In the data rows, 500 means zero.
Here is a table of points, one per row:
666|551|527|375|535|434|320|550|541|502|665|575|557|780|380|432|644|315|661|177|305|377|545|506|623|428|644|407|262|565|473|581|547|459|399|755|502|558|540|691|543|705|499|581|513|405|474|552|611
454|663|338|544|380|651|281|508|466|391|740|433|510|570|469|433|380|524|643|563|809|588|457|501|636|586|396|537|444|504|651|634|219|699|466|408|593|547|330|449|335|602|219|423|452|454|463|541|448
605|374|426|617|541|476|672|509|564|442|440|538|421|749|600|504|485|536|516|469|594|446|654|491|440|387|593|582|325|470|624|625|534|650|537|426|276|692|419|302|587|388|532|320|334|396|301|436|667
717|732|433|501|419|433|310|411|550|541|509|554|447|350|505|505|471|446|661|550|453|410|387|496|293|417|393|341|520|608|373|776|713|491|574|669|630|639|670|547|235|524|489|521|448|468|611|408|648
366|567|627|425|452|509|462|516|576|486|420|427|577|472|524|377|813|390|368|642|725|643|303|345|443|463|476|355|481|613|688|532|561|455|585|316|435|753|497|487|575|632|564|544|656|421|716|453|667
586|747|695|498|394|446|456|439|546|494|658|605|447|438|522|634|472|418|549|595|430|310|364|399|499|584|442|405|552|541|673|413|372|535|399|527|520|320|553|190|571|337|650|374|373|534|456|538|585
559|393|541|415|532|566|481|559|433|527|547|579|355|318|219|717|457|483|423|507|487|483|517|593|624|495|316|656|549|573|454|474|583|380|499|539|301|741|529|357|462|516|392|486|455|391|609|589|274
466|514|569|526|344|411|436|401|399|420|363|442|341|424|569|322|567|340|328|579|448|653|559|518|782|617|429|522|656|367|505|424|479|429|544|535|557|696|682|566|412|512|370|541|529|509|178|722|558
498|441|564|740|576|531|689|344|473|495|327|676|366|612|365|577|737|591|789|565|546|310|460|548|631|418|428|296|624|351|489|316|362|515|372|440|569|604|507|544|317|459|345|405|813|546|542|414|578
719|474|601|306|303|563|454|526|627|548|570|542|376|489|522|463|434|509|357|462|628|439|384|625|529|475|450|328|664|578|502|305|474|505|351|407|496|277|414|503|838|476|484|607|441|658|502|403|611
623|380|467|642|529|494|298|348|502|638|497|628|603|712|634|521|553|411|532|751|518|639|620|446|468|568|513|595|431|450|617|508|436|382|303|606|683|626|508|568|712|517|699|557|520|412|766|546|239
332|446|428|420|410|418|557|446|541|559|481|485|401|545|644|481|523|664|406|600|445|484|640|318|448|496|631|408|403|576|360|453|430|231|532|442|579|478|497|476|545|526|421|434|535|504|600|577|465
383|650|649|505|374|540|624|482|620|433|584|588|484|455|548|683|572|500|244|547|435|560|372|430|528|670|727|567|410|347|522|641|359|534|438|466|412|652|447|757|407|483|535|609|341|615|528|439|573
633|505|484|675|414|357|564|742|473|325|512|641|605|636|458|584|471|480|316|466|713|489|456|604|328|520|250|491|433|361|391|373|489|599|405|436|579|321|804|580|276|445|695|449|498|503|484|501|238
315|458|427|519|483|453|469|699|496|395|464|452|577|432|260|470|496|745|707|501|486|566|595|392|313|473|396|643|452|516|276|558|474|662|463|574|510|545|372|475|609|327|507|781|480|593|493|861|605
521|493|641|574|460|409|338|400|694|257|240|507|578|455|482|658|493|315|712|330|317|511|685|434|662|677|424|575|636|544|640|493|707|421|358|186|550|393|350|590|512|725|505|560|406|407|419|526|449
527|403|330|669|396|536|455|590|531|446|546|394|578|384|412|355|554|500|641|757|418|322|374|514|412|620|369|491|468|562|361|392|390|461|659|293|524|636|552|584|580|755|575|464|400|431|527|418|465
487|451|594|617|682|425|295|735|647|456|520|422|550|424|757|432|464|381|674|558|533|554|462|603|669|237|572|387|466|367|419|492|530|562|603|590|196|454|575|524|558|445|175|519|406|657|621|434|290
426|424|653|684|463|618|527|499|451|699|645|653|559|574|673|622|442|634|641|478|548|567|423|500|516|407|384|347|383|636|631|567|643|563|586|482|512|577|452|456|518|650|564|541|604|518|332|702|588
305|368|683|287|328|501|321|738|273|507|537|536|350|587|553|630|445|532|606|586|493|481|518|709|417|562|486|493|586|501|524|458|647|605|419|501|350|553|492|680|392|473|713|470|514|530|579|430|567
721|558|646|460|482|263|620|375|760|653|645|201|340|506|376|420|683|631|576|660|475|574|768|701|496|540|604|459|441|528|639|568|465|550|407|518|491|526|490|542|423|439|638|549|536|619|363|433|405
538|536|515|436|424|496|530|501|401|584|563|589|418|422|491|489|429|598|624|270|681|619|724|512|647|503|485|598|502|430|554|472|497|434|766|398|472|573|410|448|523|482|482|321|486|464|664|472|513
333|217|498|427|555|386|544|507|575|186|676|432|411|415|545|536|367|487|513|598|326|458|483|459|595|588|448|346|413|673|745|516|472|395|590|549|416|303|644|653|514|388|578|396|528|195|405|606|551
523|371|438|595|418|610|504|401|320|365|342|510|274|516|564|463|560|502|393|466|433|339|368|518|462|521|446|449|293|353|413|674|615|521|402|570|479|469|398|667|510|554|540|543|443|624|463|529|540
615|301|341|552|373|608|516|413|407|415|539|535|493|440|346|387|332|327|504|640|444|527|510|303|434|562|526|387|423|411|567|253|662|539|587|704|317|496|242|332|336|550|544|739|524|606|479|306|411
479|484|605|621|738|419|500|430|455|571|386|515|451|489|325|538|525|547|354|610|655|448|616|199|577|577|273|493|598|615|530|832|401|664|492|627|352|254|614|503|682|568|433|665|541|454|471|447|503
450|516|418|455|538|557|558|555|292|638|648|655|427|495|590|326|303|421|443|567|279|564|781|350|462|368|367|537|651|561|450|688|693|475|402|230|693|544|562|524|340|452|511|579|549|678|383|293|497
417|550|528|359|689|554|593|473|510|298|527|452|590|313|588|496|642|486|566|342|552|633|339|518|377|495|511|363|312|320|673|543|467|425|291|431|616|550|527|228|531|446|568|665|525|551|394|378|355
562|475|207|317|542|479|282|307|629|575|355|562|522|527|589|425|507|473|365|331|255|394|353|439|427|484|359|559|346|390|622|529|530|725|513|325|437|424|555|468|418|455|490|351|557|626|578|618|531
655|463|639|467|663|506|503|452|391|463|390|418|616|411|424|311|250|469|626|354|608|227|467|458|484|467|745|657|487|561|497|417|419|540|454|409|548|600|518|600|392|344|710|531|366|494|662|527|497
475|551|310|292|793|392|526|455|542|465|568|730|591|546|410|693|565|592|398|601|484|439|606|600|490|433|628|339|548|580|331|297|597|666|467|335|550|534|498|473|366|808|489|581|281|464|470|546|481
663|540|409|581|443|655|492|725|487|609|467|474|760|498|443|563|528|571|538|528|432|702|493|493|619|807|546|648|449|288|430|461|655|558|498|636|471|464|606|440|499|527|546|570|554|525|449|344|719
426|506|514|653|409|492|561|418|363|663|382|391|682|586|634|502|637|485|591|515|416|507|384|678|512|440|500|657|619|544|586|531|533|555|514|373|350|316|579|442|593|510|537|569|426|371|456|357|545
640|640|700|330|481|601|499|529|452|415|475|389|562|520|478|422|473|653|534|683|578|456|336|261|651|320|696|582|394|410|271|422|792|536|494|393|591|321|484|594|469|634|537|437|664|308|329|587|431
582|473|502|434|480|541|545|327|494|414|457|630|618|511|609|585|379|726|540|455|498|725|623|479|443|567|663|368|565|526|599|508|372|535|560|547|391|297|464|544|417|552|413|568|702|501|649|643|362
511|678|435|415|361|370|570|635|253|501|410|337|619|662|353|706|464|490|476|505|319|462|346|398|463|340|487|445|560|662|798|338|442|615|468|610|695|658|459|692|704|358|262|435|533|596|341|380|304
431|414|383|532|474|456|784|456|428|542|786|691|644|407|537|567|713|97|583|490|660|411|485|333|565|539|747|534|611|527|407|602|486|504|601|417|434|536|531|572|570|358|434|442|476|612|442|586|475
529|334|365|393|374|425|709|550|530|610|441|504|443|475|507|397|531|369|594|286|596|572|293|693|289|590|568|489|813|511|485|692|473|452|454|651|523|468|468|454|559|690|472|444|545|363|345|664|361
533|428|497|691|619|406|449|431|517|585|559|398|481|585|492|421|297|654|378|521|549|433|244|639|534|552|673|598|497|643|578|542|510|317|361|466|464|513|393|480|433|725|391|387|425|831|576|665|549
552|625|614|555|533|694|492|446|505|530|490|704|661|422|309|132|601|522|331|459|453|528|634|730|328|483|388|462|348|622|511|430|465|571|757|508|417|396|313|756|451|439|482|435|471|444|439|482|457
277|553|492|377|612|653|672|550|806|547|508|471|580|569|443|502|518|610|625|515|421|477|495|428|546|598|282|504|545|365|429|624|650|312|470|604|450|516|345|594|524|437|441|249|431|638|552|407|274
454|537|396|420|281|694|606|399|715|395|480|348|558|662|593|593|451|378|451|468|751|312|669|457|370|339|391|614|499|574|563|405|529|401|287|646|431|521|492|571|403|543|387|566|565|406|656|557|560
536|342|587|622|649|565|451|299|366|398|809|180|598|464|507|537|655|522|350|379|319|682|391|439|507|339|393|533|668|615|311|481|575|644|355|583|463|464|244|513|269|444|630|348|462|353|605|497|509
488|333|451|422|578|452|420|499|527|633|514|438|477|485|457|588|286|579|415|250|571|459|457|414|560|477|480|392|531|326|388|554|251|548|517|491|546|621|485|582|482|647|640|589|655|327|400|187|517
243|657|314|637|418|716|450|462|593|455|496|427|565|379|303|529|419|419|385|531|433|290|566|830|714|441|758|448|433|696|492|673|663|641|352|420|527|503|541|344|586|400|583|463|895|509|510|508|350
421|397|586|398|497|515|536|355|265|268|485|487|610|456|389|490|558|611|530|547|509|501|553|730|482|477|498|634|372|520|565|681|547|259|518|574|624|337|733|383|530|568|235|505|384|491|585|311|730
469|779|329|520|580|380|707|363|329|607|487|359|546|346|645|596|294|458|526|582|490|448|553|724|729|439|296|319|443|298|464|538|450|361|625|556|503|531|359|624|624|461|666|688|416|429|633|658|530
787|489|696|441|570|367|616|635|492|368|418|516|599|418|720|616|410|356|350|670|362|383|569|658|357|594|431|542|458|441|367|680|431|596|609|540|599|614|238|350|570|566|291|361|761|456|582|570|508
607|760|515|678|550|728|558|801|331|449|421|296|523|462|409|475|455|531|447|352|322|470|653|353|324|531|576|176|605|430|591|418|422|319|468|485|343|470|776|405|503|697|586|334|507|607|560|603|515
444|502|403|476|580|359|390|416|663|403|397|474|798|542|607|602|399|642|442|576|655|518|509|518|452|647|575|434|747|654|443|492|538|418|599|582|508|609|535|596|460|346|517|459|533|549|344|354|653
592|557|412|319|573|529|550|370|501|498|408|341|299|624|490|619|531|514|647|577|522|584|324|491|416|544|593|644|412|590|548|541|536|500|706|328|379|421|644|499|433|484|525|687|597|525|598|502|334
502|518|528|616|528|423|581|337|583|504|505|660|373|279|484|407|331|556|496|477|555|750|471|449|444|508|533|482|460|512|546|373|748|702|261|514|472|689|801|515|776|424|351|367|434|374|542|481|512
Along one direction, these points spread out more than along any other. Take the direction at right angles to it along which they spread out most. Then take the direction at right angles to both along which they spread out most. Go by this last direction. For each point below, how far along it does it lie, from 0 to 99? 50 is the average, and the first point above lies past it. One standard deviation of the points above along it is 16.
550|335|458|471|455|317|453|655|532|756|572|434|634|467|301|530|437|286|438|435|544|620|453|458|496|421|457|463|251|447|448|397|470|355|387|290|525|307|503|513|430|382|420|473|738|531|563|559|730 51
385|576|603|394|429|469|412|417|498|512|156|699|580|510|353|503|424|307|530|739|470|733|473|475|566|176|613|527|509|504|450|598|276|394|482|645|417|491|398|303|435|503|704|319|391|542|333|504|487 47
419|652|295|411|367|246|588|659|391|398|517|605|478|572|596|183|623|601|544|409|348|510|502|422|723|625|456|536|475|651|322|477|386|640|296|561|354|432|464|365|520|603|549|417|545|431|741|366|542 49
159|563|822|545|522|445|479|323|565|640|528|379|500|699|539|479|380|332|477|337|497|439|547|514|437|713|491|537|431|490|339|255|558|592|738|617|648|516|605|255|433|569|400|565|460|517|506|464|329 48
505|365|514|442|352|533|360|436|480|487|662|535|630|275|635|591|690|700|457|346|446|337|623|429|485|246|422|732|454|527|444|418|378|494|616|580|497|614|597|434|644|619|681|445|608|784|367|507|443 49
615|251|489|422|496|810|648|741|671|718|318|488|551|444|632|486|600|579|389|546|352|452|505|479|804|477|525|433|539|663|610|561|399|611|525|560|725|535|610|377|296|405|427|682|270|405|610|583|455 47
563|507|395|297|686|747|213|453|272|681|503|407|471|543|622|486|604|396|502|617|461|441|671|551|401|703|542|440|473|498|272|465|411|473|296|461|336|542|525|531|595|336|435|368|522|423|318|580|490 49
585|651|437|809|474|454|384|577|487|530|406|648|248|417|643|679|603|629|489|385|536|566|409|486|443|485|589|537|366|758|417|428|518|230|429|400|580|400|298|482|467|335|393|627|470|372|379|360|424 52
467|648|512|565|793|720|533|566|690|346|694|682|358|684|487|426|394|443|471|569|346|592|381|614|490|370|458|825|763|429|603|454|352|351|574|513|449|541|543|521|595|468|486|701|664|456|482|481|664 46
523|482|422|602|389|393|274|518|499|432|587|516|480|759|292|459|666|629|345|448|507|451|502|514|595|463|607|346|774|275|530|672|627|395|716|427|563|445|424|332|645|269|543|516|441|445|625|658|469 48
429|540|329|481|842|429|400|741|421|534|400|522|342|325|531|396|660|416|427|540|661|434|589|479|575|565|473|631|513|508|740|394|716|570|598|729|641|390|408|574|442|594|630|433|583|601|459|520|591 43
516|477|407|521|571|712|507|501|516|370|372|428|223|501|404|668|503|350|625|422|473|767|548|514|519|467|550|440|469|609|284|446|403|685|639|521|810|360|540|622|643|511|627|285|448|708|618|437|677 48
278|510|417|603|479|433|356|572|566|682|609|497|450|270|449|535|555|478|536|577|370|399|535|431|270|415|701|608|612|221|582|472|398|701|458|558|592|372|452|562|429|597|389|479|429|269|526|523|629 49
